Each run below is a few steps of one of 6 hidden systems, one row a step.
trace 1, Lazok:
[[ -4 -28 -26  -9  17  21   2 -41  12  32  -6   1  22 -52 -25  21 -20   0
   34 -23 -18 -26]
 [ -7 -38 -41   7  31 -24  14 -21  -4  13 -23  25  17 -31  -2  -5 -45  18
   -3  -1  45  17]
 [-13  16  15   3  51  -9   8 -34  -2  37 -13   5  36   4  -8  42 -31  45
   23   9  -7 -10]
 [ 47 -30  -2 -35  32 -17  17  30  -4   9  21  23  51   8   0   7 -38  16
    3 -11  16  14]
 [  7  20   5  28  29   2 -20  -6  -1 -12 -11  -6  98   2   2  35   5 -21
    7  -1   5 -13]
 [ 38 -16 -14 -53  -5  24  -2 -21  26 -28   5  36  44 -50   2   9   4   9
  -16 -35 -18  -3]
 [-17  -9 -84   8   1  12 -28 -34  -7  33 -33 -29  43 -25  11   5   6  -9
  -17   7  22 -19]
 [-19  -6  -8 -61  47 -16  13 -52  31   9 -42  21 -25 -25 -42  21 -17  12
  -15  -8 -11  10]
 [-10   3 -39   1  34 -40  -3  11 -17  41   0 -11  25  40  27  -5 -30  67
  -45  25  32  21]]
trace 2, bezek, 9 rows:
[[ 20 -13  21  -9  12   2  -2  35  16  -7  33 -17  22  17 -32   5   3 -48
   17 -20 -30  -7]
 [ -7  19  19   9  10 -15  -1 -22  12 -52 -37  36  16 -26  10   5   5  -3
  -21   6  29  18]
 [ -9  21 -17 -20 -13  29 -22 -29   9  34   9 -27   9 -12   7  16  19  33
   -5  -3 -43 -30]
 [  6 -18  17 -21 -20 -18   0  25  -6  14 -13 -16 -50 -30  -8 -15  -3 -49
    2 -30  25  10]
 [-47  17  15  54  24 -18  13 -23  -6  11 -10   6 -24  20  -2   1 -18  41
   13  35   7   6]
 [ 43 -39 -26 -15 -28  23  17  24  -1   4  56  17  -1  -4  15 -25 -18  31
   15  -1 -13  -8]
 [  0   8  16  46  22 -23 -18  37   2 -22   6 -23  56  20  -7   4   2 -58
    4   6  21   0]
 [  6   6   5 -23   6  34  17 -51  28 -55 -15  56  14 -17 -16  18  15  13
    7   6 -35  -4]
 [ -1  22 -14  -9 -39   5 -43   2 -19  34 -20 -41  27 -35  43   5  30  -3
  -39 -39  17  -7]]
trace 3, bezek (9 x 22):
[[ 11  -6  -6   6 -40  25   0   3 -14   0  -1  -4 -20 -12  12 -10  15 -21
   18   1   4 -12]
 [-10  12  29  31  -8   6   7   1 -25   7 -10  -1  -5  16   4   9   8 -11
   25  -2   1   0]
 [ 25  -1   7  -4 -16  18  17  -4 -17  -2  -3  23  -5   1  15   5  -6  14
   28  17   7  -6]
 [ 11  10  -7  15 -16  11  -8  13 -20   3  -2 -16  17  21  15   3  14 -19
   11  18   9 -11]
 [ 12   4  15 -12  -7  20  16  -5  -9 -18 -13  19  -5  20  -9  10  16 -20
   18   3 -13   2]
 [  7  21   6  -4 -16   4  -4  -3 -25   3 -23   3  11   8  29   9  15  10
  -10   3  17   4]
 [ 12  11   6 -30  -3  13   5   0  -8  19  -7 -12 -18  22  -9  15   8  -8
   18  15 -15 -13]
 [  3   5   4  -3 -16 -10   7  13 -20  -8 -18   8 -27  17  16 -13   7  -6
  -12  10  27  19]
 [  1  16  11  -1  10   5   7   4  -9  13  12  -4   2  45   0  10   2  25
    8  18 -22  -3]]
trace 4, lut (9 x 22):
[[  9 -31  -9  16 -34  40  21   2  -6 -17  23  19 -21   3 -11 -20  14 -26
   34 -10 -27  -6]
 [-14  -1  25  28 -21  12  -2   1 -33  26 -16 -10  13  -6   8   9  18 -22
   13 -51  -3   7]
 [  4   8  21  -2  -4   7  15 -27 -18   8 -41  20 -20 -28   4  22 -10  -2
   36  10  24  -8]
 [  4 -22 -35   1 -26  24  14  -4 -18  22  -3  -6 -40   6  -5 -13   0 -16
   28  17   2 -14]
 [ -9 -11  22  10   0  -7  19  17 -33  22 -12   0 -21  36  -8  -3   0 -16
   11 -24   2  22]
 [  6   1   9  30  -5  -1  16   0 -34  10 -12  19   7   7  28   3 -17  26
   22  15  31   5]
 [ 35  -9 -15 -16  -5  26  15   6 -22   3  -3  10  21  28   0  12   3 -15
   29  17  -2 -12]
 [  7 -15 -11   4 -17   3   4  11 -23 -17 -26  13  11   8   9 -10  16 -36
  -12 -19  24  21]
 [-11  26  -8  -9  -7  10  -2 -26 -24  11 -45   1  -1  18  13  17  21   8
  -11  11   8   3]]
trace 5, kabup, 9 rows:
[[ 19 -42  11  17   6  15  28  16 -13  15  27  14  12   2 -20   1 -24 -16
   52 -23 -14  -3]
 [  7 -36 -20  26  -6  10  11  -8   1 -42  -8  43  34 -32   1 -16  -4 -23
    2 -23  20  16]
 [ -3   5  15  11   7  34   5 -37 -17   9 -29  14  48  -9 -11  38  15 -14
   34 -30 -24 -12]
 [  0 -19 -28 -31 -14   3 -20 -13   6  14 -30 -17   4 -55  -8   0  12 -46
  -17 -43  14  -3]
 [-47  -2 -25  44  11  -1  -4 -18 -32  51 -38 -33  -5  20 -11   7   4 -25
   17   1  11  -4]
 [  1 -50 -31 -34  17 -18  26  -5  -4  46  -4  10 -44 -19 -18 -13 -45  17
    8 -15  17  13]
 [ 21 -32 -51  35   8   7  19  20 -39   7   5  16  47  49  16 -11 -20   2
   17  29  31   7]
 [ 28 -27  12 -50  32  14  42 -15  10 -37 -13  62  12  21 -41  16  -7 -14
   16 -14 -25  22]
 [  9  15 -56  -5  -9  28 -27 -35   5 -36 -29  13  79 -14  25  10  35  -3
  -40   4   5  -6]]
trace 6, pud, 9 rows:
[[  5 -12 -20 -12 -16  22 -31 -11  32   8  23 -24  34 -64  -7   3  10 -20
   -2 -40 -27 -29]
 [-48   2 -27  16  -9  -4 -25 -41   8  18 -45 -25 -18 -56  -6  -1  14 -26
  -18 -21  17  -6]
 [-32 -10 -14   3  19  -8   9 -44   5  54  -9  -3 -40 -41 -10   8 -39  49
   24   5   1 -15]
 [ -7 -43 -32  55   0 -15  13  21 -33  51  13 -15 -10  -3   9 -22 -45   2
   36   9  43  -3]
 [-17 -17  29  69  48 -11  20   6  -4  -2  16  10  49  23 -31  16 -28 -21
   50  -3  -6   1]
 [ 31 -23  11  36  -8  17   2   4   8 -53  25  44  79 -48  17  -2  -6  -9
   15 -30   8   1]
 [  1  19 -25  -7 -10  41 -35 -38   3   1 -27 -18  82 -27   3  35  44 -32
   -8 -31 -26 -28]
 [ -8 -20 -36 -64  -3   9  -1 -58  13  12 -65  17 -28 -72 -18  12   3 -20
  -17 -34  12   3]
 [-44  -2 -66   6   2   2  10 -57 -36  69 -49  -5 -41   8  18  -1 -15  64
   -8  28  24   1]]
trace 7, nubip:
[[ 11 -28   1  12 -27  19  11  12 -29  36  27   2   3  -3  18  -8  -8  24
   19 -38 -12   3]
 [  2  -9  17  43  14  -9   8   9   2 -31  -7  15  19 -10 -14   1 -11 -46
   32  11  26   0]
 [  9   6 -12 -17 -12  33   0 -31  30 -32  16  25  11 -21   1   3  13  27
   -2   9 -36 -18]
 [  9   4 -18  10 -27  19 -19   9 -33  27 -15 -28  39   1  24   8  23 -25
    1 -20  11 -10]
 [ -5   8  29 -20  -5  -8   1 -15  13 -14 -36   6 -43 -41 -17   8   4 -39
   10  -5  15   0]
 [-22   5 -40  20 -15  12   2 -30  -7  24  -3  -3 -32  -4  20 -11  -6  50
    1  37   4 -14]
 [ 10 -25  18  -2   9  13  30   9 -35  39  -4   5  -4  31 -21  15 -11 -17
   47 -24 -15   3]
 [ -4 -37 -26  25  10  -9  22  -9  12 -47  -4  49   8 -18  -5 -27 -17  -5
   -6   6  26  24]
 [ 10  30   0 -10  20  27  -3 -27   1  -9  -7   9  62  31  -1  38  17  21
    6  21 -33 -18]]
trace 8, lut:
[[  7  19  31 -10  33 -24  -1  -7  40 -16  14   7  -6 -26 -11  15 -30  22
   11  36   5 -15]
 [  0 -22 -29  22  -9  14  -7   9  33 -19  54  -7   3  -8 -11 -26  -2   0
    2  10 -30 -17]
 [-13   3  38   8  12  -1  -8   3  14  -7  16  -4  34  -4 -16  10  13 -13
   -8 -49 -36   8]
 [ -9   6   6  16  -1  -1 -12 -29  20 -10  -8  11  12 -68  10   7 -11  12
    4  -8  14 -12]
 [ -8  -6 -21 -21   5  22  -3 -27  25  13   2 -16 -18 -14 -33   9   6 -18
   18   5 -36 -28]
 [-25 -29   9  12  -2 -20   5   7   8  12   8  -3 -39 -25 -16 -23 -14  -8
   -8 -38   1  19]
 [-31   9  13  39  21  -5   4 -19  -3  34   8 -10   0   4  -6  14 -19  33
   27  12 -11 -12]
 [ 31 -36   8  -9   7   7  26  12   5  -2  32  29   6 -13 -11  -3 -31   8
   34 -10  -7  -1]
 [-15 -20 -25  55   5  12  -6  -3  -9   1   2  -7  49  -1  -8  -2   4 -34
   18 -15   0  -6]]
trace 9, kabup:
[[-34 -10 -20  -3  -5 -14 -20  13  -1  17 -15 -37  -9  14 -18 -19  28 -45
  -45 -46  -9  23]
 [-42  11  -5  22  38 -39   4 -25 -10  39 -37  -8 -23   1  -3   9 -31  28
   -1  24  36   9]
 [ 38 -33 -37 -30  10   0  14  21   0  43  39  -9  -2   7  -1  -6 -43  29
   26  23   2 -18]
 [ 17 -32 -16  20  13  -3  22  36  -3 -46  23  29  29  54 -12 -26  -1 -26
   -7   7   1  27]
 [ -1  14  21 -10  32  10  16 -45  21 -50 -20  58  41  -4 -11  26   4  28
   -5   3 -21  10]
 [ 22  28 -10 -41 -12  22 -41  -9  16   3  -3 -28  61 -27  13  27  32 -11
  -25 -21 -22 -25]
 [-44  25  12   4  11 -24 -31   5  13  15 -28 -57 -22  10 -30   5  29 -63
  -25 -16  -6   1]
 [-52  -1 -28  19  20 -35  -9 -25  15  51  -4 -29 -53 -25  -4 -13 -33  46
  -13  24  18  -4]
 [ 26 -32 -11   8  11 -18  18  52 -23  55  58 -17   0  37  11 -17 -48  38
   22  12   8   0]]
trace 10, pud:
[[ 24  26   9 -36  13  -3  -4   8 -13  21  -4 -10  28  32  14  25   0  25
   -7  13  -3  -4]
 [ 21 -13 -23 -35   8 -12   6  19   9 -25  -8   9  -8  16 -11 -13  -3 -29
  -18  18  20  13]
 [-21  15  -4  -1  11   0   2  -9   5 -12   4   8   5  42   1  -5  17  32
  -33   6 -27  18]
 [ 28   1  19 -43  -3 -20  -3  32   2   9  14  -5  -2  -1  12  -3  -8   9
  -23 -17   8  13]
 [-12  27 -11   5  11 -18 -17   7  12 -18  -8 -20   0  27   0  -3  12 -10
  -26  42  12   0]
 [  6 -11   9 -32   7  -5   7   9  29  -8  35   7 -19   0 -17 -12  -7  21
  -15 -10 -32   6]
 [-11  18   0  22 -20 -17 -22  25  -8  -1   4 -27  -4   7  28 -18  15  -1
  -34   2  20  10]
 [ -3  18  33 -22  26 -15  -6   2  35   1  15 -16 -12  -1 -27  16  -8   0
    5  10 -25 -13]
 [ -1 -10 -19  21 -32  -6  -9  17  11 -23  22  -2 -22 -23  22 -38   1   2
  -20  11  20   4]]
trace 11, nubip (9 x 22):
[[ 32  -9 -33 -18   2  35   4   4  15   4  53  -1  34  30  -3   3  -2  32
   17  28 -48 -30]
 [  2 -21  -4  11 -14   4 -14  27 -11 -16  -3 -10  45   6  -6 -11  29 -66
  -21 -58  -2  20]
 [-19  45  35  -4   7 -19 -25 -32  35 -35 -30   5   0 -53   8  18  10   5
  -24   9  16  -4]
 [ 16  17 -24 -31 -27  15 -18   1  -9  59  12 -44 -24 -12  26   6  -3  32
    6  24  -2 -36]
 [-24 -30   6  24  -3 -11  15  21 -19  29  -8 -21 -54  14 -30 -18  -5 -54
   25 -18   7  11]
 [-35 -15  12  42  21  -7  28 -31  17 -22  13  46 -20 -12 -10 -13 -26  51
   10   6 -10  17]
 [ 37 -14 -12  10  13  21  11  11 -16  14  34  14  75  23  12  18 -18  28
   31   4 -15 -15]
 [ 30 -19 -10 -20   0   7  -9  19  21 -52  -4   9  44 -13 -20  -2  19 -76
  -10 -22   3   5]
 [-27  50  -9  -7 -12   6 -39 -42  26 -26 -32 -12  12 -31  18  13  41  11
  -48  11  -6 -10]]
trace 12, Lazok (9 x 22):
[[-19  30  47 -35  -3  -7   7 -21   1  -8 -31  19 -36   6   0  11  23  22
  -31 -25 -18  27]
 [ 23  18 -18 -21 -21 -11 -13  38 -18  26  14 -34 -17  30  34 -12  -1  19
  -19  37  23  -7]
 [ -7  18  27  -9  22  -3  -2  10  24 -27   0 -15  -9  37 -44  10  21 -54
    6  13 -30  -3]
 [ -1   1   2  11 -35  -2  -6  20  -2 -36  20  16   1   7  35 -36  25  22
  -52 -21   1  31]
 [ -8  33  15  -5 -29  20 -28  -4  -1  32  -5 -53 -20 -13   0  17  29 -29
   15  -3 -22 -35]
 [  3 -27 -23 -17 -12 -16  10  12  27 -40   4  19 -58 -18 -11 -42  -8 -20
  -23  16  22  19]
 [-60  31   4  58  -1   2 -10 -23 -12  30  -2 -29 -19  29   5   0  15  32
   -2  15 -23  -5]
 [ 28 -22  45 -51  -5 -20  23  40   2  14  21   7 -60  -2 -14 -12 -23  -1
    6 -27  -3  19]
 [-16  26   7  81  -1 -19 -18  30 -14 -15  11 -28  24  29  24  -9   2 -14
    8  49  36  -8]]

Which system made each of these runs?
trace 13, 2 rows:
[[-21 -10  24  55  10   0   6  12  -5 -16   3  -2  19  19 -25  -2   8 -52
   26 -17  -8   7]
 [ -1  -2  16  16 -22  30  16 -36 -16 -11 -12  45   9 -29  21   8   8  33
   14 -25  -9   6]]
 | lut
trace 14:
[[ 15 -18   4   0  27   0  15  -4  11   5   3   7   9 -13 -28  16 -29 -19
   45  13   3 -18]
 [  0 -34 -43  16  -6  19   0  -5  11 -14  19  10  29 -13  -6 -19   4 -11
   -5 -17 -14  -1]]
 | kabup
trace 15, 2 rows:
[[ 22   4  37 -14   8   9   2 -13  46 -20  34  13  -7 -54 -18  17 -23   9
   42  16 -22 -34]
 [-16  13  -7  52 -42  -3 -36   5  11 -25   6 -22   1 -56  36 -25  17 -16
  -18   3  31 -11]]
 | bezek
trace 16:
[[-28 -12  15   5  11  18   4 -27  16  19  11  -1   1 -19 -32  10   5   2
   15 -45 -52  -6]
 [  6 -26 -17   9  -9 -29  -1  19 -13  16  -4   2  -7 -37  26 -23 -30   8
  -14 -14  55  17]]
 | Lazok
trace 17 (2 x 22):
[[  0  23  28  25   9   5 -14 -10   4  13  14 -11  44 -21  12  26  -6  22
   20  -6 -11 -21]
 [ 35 -38 -19 -22  -2   6   4  12  17  -7  23  13  19 -38  -6  -8 -22 -14
   11 -16   4  -8]]
 | Lazok
trace 18 (2 x 22):
[[  6 -44 -48  -3  -9 -13   5  31 -15   3  17   7  12  18  15 -41  -6   9
  -46 -31  17  37]
 [-23  35  31  -1  53 -35 -13   3   5  11 -15 -19  44  40 -13  31  -1  11
  -29  -4  -8  15]]
 | pud
trace 19:
[[ 25   3 -14 -30 -20  13   0  -6  17 -49 -10  26  -6 -16   8 -10  16 -12
  -16  18  10   0]
 [-18  21 -20 -10 -23   7 -28   1   0  14  -9 -41 -11  11   5  -6  37 -17
  -34  -4 -14  -4]]
 | lut
trace 20:
[[  8 -13 -31  14  10  12  -5  18  -8  58  42 -43  23  27  -7   5 -19   9
   32  16 -21 -32]
 [ 16 -28  42   9  29 -22  29  25   5 -44   5  47  24   6 -25  -3 -20 -29
   10 -30  11  36]]
 | lut
trace 21, 2 rows:
[[-10  15 -10  19  28  -7 -11  -6  22   0   6 -22  14   6 -19  12  -9 -13
   17  44  -2 -25]
 [  0 -38 -10   9  -9   5   9   6  18 -17  32  17  -4 -25 -10 -26  -8  -3
   -2 -29 -14   9]]
 | pud
trace 22 (2 x 22):
[[ -2   9 -37 -13 -15  15   6 -26   0  11 -13  -3 -48   3   5  -6  -1  21
   10  57   7 -21]
 [ -7 -29  -2   1  -6   2  27  19 -25  37  16  -5 -46  37 -15 -17 -11   1
   20 -13 -16  13]]
 | pud
trace 23 (2 x 22):
[[-12  37  40   3 -41  18 -10  -2 -16  16   0 -22 -40   6  21   4  32  13
    1  -8 -21  -9]
 [ 20  15  54  -7 -23  -8  13  26 -18  15   6  -2 -54  -2  15   1 -12   6
   30  13  17  -3]]
 | bezek
trace 24 (2 x 22):
[[  0  -8  13   4  24 -17  13  -2  19   1   7   5 -28 -15 -23   2 -34  -3
   31  29  11 -11]
 [-10 -12 -30  41 -18   4  -3   3   4 -20  25   7   6  -6  21 -31   1  21
  -13  14   6   2]]
 | bezek
trace 25, 2 rows:
[[  4 -49 -54  10  -3   6  -2  -3  20  21  46  -1  17 -45   3 -26 -32  30
    2 -15  -4 -12]
 [-22 -12   8   5  56  -9   2  -9  18   9  -4 -11  46  18 -53  26  -6 -37
   13 -27 -33   1]]
 | lut
trace 26 (2 x 22):
[[ -6  16   7  12  18 -20 -14  17   7  17  16 -31   9  15   0   5 -11   6
   -2  20   2 -10]
 [  8  -5  26  -7  12 -11  -1  21  24 -22  28   4  11  -1 -14  -4  -4  -9
   -8 -15 -16   8]]
 | Lazok
trace 27, 2 rows:
[[-15  -1 -11  46 -19   0 -11  15  -5  26  38 -30 -11  -1  20 -20  -8  25
    7  13  -1 -15]
 [ 22   6  58 -11  21  -1  18  18   4 -12  17  16  17  23 -20  23  -8  -8
   29 -10 -24   2]]
 | lut
trace 28, 2 rows:
[[-27  38   7  27 -22  15 -35 -16  -4  12  -9 -35  24 -10  20  13  36  -1
  -15 -13 -16 -16]
 [-20   8  33 -19   0 -28 -11  11   7  37 -10 -36 -56 -28 -15   2  -8 -16
   -6 -25   5   2]]
 | kabup
trace 29 (2 x 22):
[[ -2  -4  -9  -8  -3  16  -8 -24  18  18  11  -9   1 -39  -6   9  -6  12
   15  -8 -19 -25]
 [-18 -18 -26  21 -15  -1  -5  -7 -13  24 -17 -14 -17 -26   3 -12  -3 -20
    5 -11  22  -2]]
 | pud
trace 30, 2 rows:
[[  9  23  -3  -6  18   4 -10  -2  -5   9 -21 -23  27  24 -11  30   7 -34
   21  32   4 -23]
 [  0 -22 -21 -44 -20   5   4 -10  14  -5  -6  11 -37 -24  -6 -23  10  -2
  -29 -28  -9  14]]
 | nubip
trace 31 (2 x 22):
[[  7  -9  -7   9  -3  13 -13  11  16  -9  19 -18  25 -10 -15  -2  10 -40
   10 -10 -17 -17]
 [-37  -5   7  28  10 -10  -4 -15  11  -4  -7   0   0 -16 -14  -6   4 -10
  -11 -25  -8  13]]
 | kabup
